m =
[[119 128 127 128  99 120 133 128 127 131 130 128]
 [126 119 128 124 125 138 132 121 128 125 137 128]
 [109 121 126 137 113 117 122 125 124 130 132 129]]
Rows and columns are counted from 1.
row 1 col 1 => 119
row 2 col 9 => 128
row 2 col 1 => 126
row 3 col 9 => 124
row 1 col 11 => 130
row 1 col 7 => 133
row 1 col 9 => 127
row 1 col 2 => 128
row 2 col 12 => 128
row 3 col 7 => 122
row 1 col 10 => 131
row 3 col 1 => 109

A =
[[146 109 114 113 117 122 132 133 130 129 136 128 136 139 132]
 [144 138 142 146 111 149 118 115 122 140 122 124 123 127 118]
 [109 148 136 129 113 129 120 124 125 111 124 113 130 139 145]
 [142 119 124 144 149 115 131 130 146 142 136 126 146 120 137]
 [145 112 146 118 135 146 143 130 133 138 139 144 125 132 127]
 [146 129 111 144 138 149 132 117 126 134 118 107 109 143 114]
 [113 133 118 149 124 107 110 148 145 124 132 112 121 112 108]
 [108 132 111 135 135 137 135 113 126 129 135 109 140 137 116]
 [126 108 135 139 107 146 148 118 142 142 131 149 127 110 136]
 [142 138 128 119 139 138 142 140 112 119 137 136 112 127 121]]
Indices start at 1.
row 1 col 1 -> 146
row 7 col 11 -> 132
row 4 col 15 -> 137
row 7 col 4 -> 149
row 9 col 7 -> 148
row 1 col 13 -> 136
row 8 col 12 -> 109
row 7 col 3 -> 118
row 3 col 5 -> 113
row 10 col 11 -> 137
row 1 col 14 -> 139
row 1 col 11 -> 136
row 5 col 6 -> 146
row 5 col 3 -> 146
row 3 col 8 -> 124
row 2 col 1 -> 144
row 5 col 1 -> 145
row 4 col 2 -> 119
row 1 col 12 -> 128
row 7 col 2 -> 133
row 10 col 8 -> 140
row 8 col 5 -> 135
row 3 col 7 -> 120
row 8 col 6 -> 137
row 9 col 1 -> 126
row 5 col 11 -> 139
row 2 col 7 -> 118
row 8 col 4 -> 135
row 2 col 2 -> 138
row 6 col 2 -> 129
row 4 col 3 -> 124
row 5 col 9 -> 133
row 9 col 15 -> 136
row 3 col 1 -> 109
row 2 col 15 -> 118
row 9 col 11 -> 131

arr = [[148, 141, 109, 112, 143, 110, 135, 132, 125, 141, 112, 100], [121, 124, 130, 138, 122, 130, 127, 123, 131, 126, 131, 137], [138, 135, 121, 122, 139, 111, 135, 124, 127, 129, 123, 119], [128, 128, 129, 124, 128, 132, 126, 132, 126, 129, 129, 125], [142, 137, 120, 115, 140, 116, 131, 132, 125, 134, 120, 110], [137, 132, 118, 118, 130, 129, 125, 137, 126, 139, 119, 109], [116, 122, 139, 140, 121, 134, 126, 122, 131, 118, 138, 147], [120, 124, 132, 137, 124, 131, 131, 123, 130, 123, 133, 142], [115, 121, 140, 143, 123, 129, 132, 117, 130, 115, 140, 153], [121, 127, 133, 139, 128, 122, 132, 117, 133, 118, 133, 146]]
Rows and columns are counted from 1.
(1, 1) => 148
(2, 5) => 122
(7, 6) => 134
(10, 2) => 127
(7, 2) => 122
(8, 7) => 131
(8, 6) => 131
(1, 2) => 141
(9, 1) => 115
(3, 5) => 139
(5, 3) => 120
(1, 10) => 141
(2, 7) => 127
(3, 7) => 135
(6, 2) => 132
(10, 12) => 146
(10, 7) => 132
(10, 1) => 121
(2, 3) => 130
(6, 8) => 137
(9, 8) => 117
(7, 11) => 138
(4, 5) => 128
(6, 6) => 129
(1, 6) => 110
(5, 10) => 134
(9, 12) => 153
(10, 4) => 139
(8, 4) => 137
(3, 8) => 124
(1, 3) => 109
(7, 9) => 131
(9, 10) => 115

B =
142  137  147  122  147  142  148  126
139  154  127  135  133  116  108  142
Rows and columns are counted from 1.
(1, 1) -> 142
(1, 8) -> 126
(1, 6) -> 142
(2, 5) -> 133
(1, 4) -> 122

grid = ((125, 132, 124, 120, 129, 137, 128, 130), (123, 131, 111, 101, 144, 134, 128, 136), (114, 143, 132, 109, 139, 117, 116, 125), (126, 130, 131, 132, 120, 136, 129, 128), (128, 108, 105, 115, 141, 132, 141, 145), (125, 126, 127, 130, 120, 140, 132, 132), (146, 112, 135, 156, 124, 110, 134, 123), (134, 110, 116, 132, 127, 137, 141, 138), (135, 130, 111, 111, 138, 140, 130, 132), (113, 152, 135, 110, 129, 132, 114, 121), (129, 117, 115, 121, 136, 130, 135, 137), (132, 117, 102, 102, 156, 120, 133, 140))
Indices start at 1.
(1, 1) -> 125
(7, 2) -> 112
(8, 1) -> 134
(3, 1) -> 114
(4, 3) -> 131
(6, 5) -> 120
(7, 1) -> 146
(1, 2) -> 132
(11, 8) -> 137
(12, 7) -> 133
(6, 3) -> 127
(2, 7) -> 128
(2, 1) -> 123
(8, 2) -> 110
(9, 3) -> 111
(4, 2) -> 130
(2, 5) -> 144
(3, 7) -> 116
(5, 1) -> 128
(4, 7) -> 129
(1, 5) -> 129
(2, 4) -> 101
(8, 3) -> 116
(8, 7) -> 141
(8, 4) -> 132
(9, 8) -> 132
(12, 1) -> 132
(4, 8) -> 128
(9, 5) -> 138
(5, 8) -> 145
(6, 2) -> 126
(12, 3) -> 102
(5, 2) -> 108

a =
[[126 131 142 135 124 125 115 118]
 [134 120 116 131 138 125 110 127]
 [130 125 119 125 132 129 130 132]
 [129 119 120 129 139 128 131 127]
 [129 114 118 132 146 126 128 123]
 [121 133 139 127 121 130 145 127]
 [130 128 118 123 129 130 133 136]
 [119 127 143 133 128 128 143 119]
 [122 127 138 131 129 128 138 121]
 [127 133 136 129 122 128 125 126]
 [132 122 116 127 136 128 126 131]
 [121 128 133 126 128 131 152 128]
 [131 135 122 120 119 131 132 139]
 [129 117 122 133 142 126 124 123]]
Indices start at 1.
(1, 1)	126
(1, 3)	142
(12, 5)	128
(10, 1)	127
(2, 3)	116
(6, 4)	127
(11, 3)	116
(14, 6)	126
(5, 6)	126
(4, 7)	131
(4, 1)	129
(8, 7)	143
(3, 3)	119
(7, 1)	130
(14, 2)	117
(6, 5)	121
(12, 3)	133
(2, 2)	120
(6, 3)	139
(10, 4)	129
(3, 5)	132
(12, 4)	126
(12, 8)	128
(9, 5)	129
(10, 7)	125
(9, 4)	131
(8, 1)	119
(1, 2)	131
(9, 6)	128
(8, 3)	143
(4, 2)	119
(2, 5)	138
(6, 2)	133
(10, 2)	133
(9, 8)	121
(7, 7)	133
(5, 7)	128

W =
[[134 133 113 125 117 116 125 120 137 118 115 128 133]
 [140 140 103 119 109 114 132 115 147 114 111 138 140]
 [136 134 111 123 117 114 111 119 138 114 111 139 135]
 [140 138 104 122 111 115 139 116 146 114 111 129 140]
 [113 113 145 136 141 132 113 137 106 135 136 127 111]
 [131 130 117 125 118 124 144 123 135 123 122 131 131]
 [136 136 109 121 112 120 147 119 142 119 118 132 136]
 [109 111 150 138 143 136 126 140 101 141 142 118 107]
 [131 131 117 126 120 115 114 121 133 120 117 122 130]
 [119 120 135 130 131 128 116 132 116 132 131 131 118]
 [134 133 113 126 118 118 134 120 138 119 117 122 133]
 [115 115 142 135 138 132 119 135 110 134 134 122 113]
 [142 142 100 118 108 107 114 112 149 109 105 137 142]]
Rows and columns are counted from 1.
row 1 col 1	134
row 2 col 10	114
row 11 col 3	113
row 6 col 4	125
row 7 col 3	109
row 1 col 9	137
row 12 col 8	135
row 4 col 11	111
row 8 col 2	111
row 2 col 1	140
row 10 col 10	132
row 9 col 10	120
row 5 col 12	127
row 10 col 8	132
row 3 col 4	123
row 11 col 12	122
row 2 col 5	109
row 4 col 6	115
row 8 col 12	118
row 6 col 9	135
row 1 col 8	120
row 10 col 2	120
row 3 col 12	139
row 10 col 9	116
row 9 col 7	114
row 12 col 1	115
row 6 col 13	131
row 2 col 7	132
row 4 col 1	140
row 1 col 7	125
row 3 col 6	114
row 6 col 5	118
row 1 col 12	128
row 10 col 7	116
row 8 col 8	140
